[[ 0.58  6.16  0.29  6.78 -1.39]
 [-0.82  1.13 -4.31  6.68 -4.49]
 [-0.08  4.10 -1.90  7.19 -3.02]
 [-0.33  3.21 -2.67  7.11 -3.47]]
|
[[ 0.58  6.16]
 [-0.82  1.13]
 [-0.08  4.10]]

[[ 1.64 -0.46  1.64 -1.55 -7.50]
 [-0.73 -1.14  0.15  0.24  2.67]
 [-0.91  6.21  2.40  2.04  3.30]
 [-0.96  5.00  1.39 -2.86 -0.50]]
|
[[ 1.64 -0.46]
 [-0.73 -1.14]
 [-0.91  6.21]]

[[ 5.28  1.78 -1.55  0.05  0.32]
 [-1.75  0.74  0.12 -5.08  7.10]
 [-1.02 -0.84 -0.09 -1.40  0.02]
 [ 1.17  1.76  1.39  0.57  4.44]]
|
[[ 5.28  1.78]
 [-1.75  0.74]
 [-1.02 -0.84]]

[[-0.27 -0.12  2.03 -1.90 -1.37]
 [-2.15  4.25  0.72  0.54  2.15]
 [ 5.12 -1.56  4.20  3.30 -3.51]
 [ 2.39  0.59  6.41 -0.67  2.05]]
|
[[-0.27 -0.12]
 [-2.15  4.25]
 [ 5.12 -1.56]]

[[-0.72  2.91  7.63]
 [ 4.51 -6.89 -5.16]
 [-0.85  1.23  3.31]
 [ 1.96 -3.17 -2.48]]
|
[[-0.72  2.91]
 [ 4.51 -6.89]
 [-0.85  1.23]]

[[-0.18  0.00  0.38  3.11 -7.01]
 [-0.40  0.00  0.00  0.00  0.00]
 [-4.10 -0.42 -2.43 -5.21 -0.63]
 [ 2.44 -3.57 -2.31 -4.30 -0.23]]
|
[[-0.18  0.00]
 [-0.40  0.00]
 [-4.10 -0.42]]
---
[[-1.18  1.36 -2.67]
 [-5.54 -3.90 -7.49]
 [ 4.03  2.14  5.38]
 [ 2.32  0.33  3.19]]
|
[-2.67 -3.90  4.03]

[[ 6.53 -6.97]
 [-0.66  0.11]]
|
[-6.97 -0.66]

[[ 2.39  6.20]
 [ 2.05  6.35]
 [-2.24 -6.22]
 [-2.23 -6.29]]
|
[6.20 2.05]

[[ 6.84  7.45  2.12]
 [ 5.98 -0.94  0.68]
 [ 3.66  0.21  3.95]
 [ 4.43  8.08 -1.41]
 [ 1.12  0.87  0.67]]
|
[ 2.12 -0.94  3.66]

[[-1.80  0.14  8.48  5.40]
 [ 1.87 -7.25 -4.28  3.41]]
|
[ 5.40 -4.28]

[[ 3.20  1.25  7.54  1.26 -2.51]
 [-3.69 -2.01  3.97  5.44 -0.88]
 [ 2.88 -2.45  1.49  4.05  0.98]
 [ 1.89 -0.38  2.32  1.96 -6.00]
 [ 2.22 -3.05  1.22  5.61 -2.04]]
|
[-2.51  5.44  1.49 -0.38  2.22]

[[ 1.19 -1.21]
 [-0.37  6.25]]
|
[-1.21 -0.37]
---
[[-1.23  3.90 -3.68]
 [ 6.64 -4.73 -1.79]
 [-3.94  1.77 -2.31]]
|
[[ 3.90 -3.68]
 [-4.73 -1.79]]

[[-2.07 -7.65 -2.31  4.19]
 [ 6.34 -5.60  1.94  4.64]
 [ 0.55 -3.11 -2.59 -0.57]
 [ 1.14  7.25  0.51 -4.56]
 [ 0.20  6.50 -2.78 -7.40]]
|
[[-7.65 -2.31]
 [-5.60  1.94]]

[[-1.30  2.96  1.17  0.38  0.50]
 [ 0.76 -4.11  2.74 -0.42  1.43]
 [ 1.26  3.64  1.74  5.97 -0.78]
 [-1.11  0.84 -7.24 -0.74  0.20]]
|
[[ 2.96  1.17]
 [-4.11  2.74]]

[[-1.50  2.16 -2.01  2.35]
 [ 0.00 -1.82 -0.51 -1.79]
 [-4.69  4.78 -6.08  6.79]
 [-1.93  1.84 -2.42  2.59]]
|
[[ 2.16 -2.01]
 [-1.82 -0.51]]

[[-4.53  0.07 -2.35 -1.71]
 [ 5.05  1.68 -0.61  8.40]]
|
[[ 0.07 -2.35]
 [ 1.68 -0.61]]

[[ 5.84 -6.53  2.32  5.09]
 [ 2.62 -4.04  1.75  5.24]
 [ 1.87 -4.66  0.36  4.22]
 [ 2.78 -4.72  0.63  5.09]
 [-0.66 -5.08  5.74  7.26]]
|
[[-6.53  2.32]
 [-4.04  1.75]]

[[ 7.18 -0.23 -0.57]
 [-1.73 -0.50  1.20]
 [ 4.20  0.97 -5.49]
 [-3.46  1.15  1.72]
 [-1.79  0.63 -0.09]]
|
[[-0.23 -0.57]
 [-0.50  1.20]]

[[-0.02  5.29  3.59]
 [-3.38 -7.91 -7.52]]
|
[[ 5.29  3.59]
 [-7.91 -7.52]]
---
[[-6.12  1.47  4.07]
 [-0.15  0.40  1.22]
 [-0.61 -0.24  0.74]]
|
[[-0.15  0.40  1.22]]

[[ 0.87  0.82 -7.59  3.07 -2.50  5.24]
 [-6.85 -6.60 -1.55 -1.50  4.03  4.40]
 [ 3.61  3.59  5.51  0.91 -1.83  4.82]]
|
[[-6.85 -6.60 -1.55 -1.50  4.03  4.40]]

[[ 0.82  8.70]
 [-7.25  5.90]
 [-4.14  2.18]
 [ 7.58  1.36]
 [ 3.08  1.52]
 [ 4.04  2.90]
 [ 6.02 -0.94]
 [-0.32 -0.47]]
|
[[-7.25  5.90]
 [ 7.58  1.36]
 [ 4.04  2.90]
 [-0.32 -0.47]]

[[ 5.41 -1.40  0.22 -0.30 -0.49 -4.48 -0.84  2.70  6.43  0.01]
 [ 0.31 -0.45 -0.67 -0.42 -0.65  4.54  0.92 -0.90 -0.33 -0.63]
 [-8.16  0.03  0.19  0.27  0.28 -1.28 -0.70 -3.50 -0.17  0.35]]
|
[[ 0.31 -0.45 -0.67 -0.42 -0.65  4.54  0.92 -0.90 -0.33 -0.63]]

[[-1.63  5.35  8.03]
 [-1.84 -3.35 -4.17]
 [-0.55  7.09  7.25]]
|
[[-1.84 -3.35 -4.17]]

[[-6.18  2.73]
 [ 3.05 -1.42]
 [ 1.64  0.00]
 [ 4.37  2.42]
 [ 2.27  0.63]]
|
[[ 3.05 -1.42]
 [ 4.37  2.42]]

[[ 1.00 -2.30  4.73]
 [-0.90 -0.45 -7.26]
 [-2.31 -4.61  5.26]
 [-0.25  2.15 -2.83]]
|
[[-0.90 -0.45 -7.26]
 [-0.25  2.15 -2.83]]
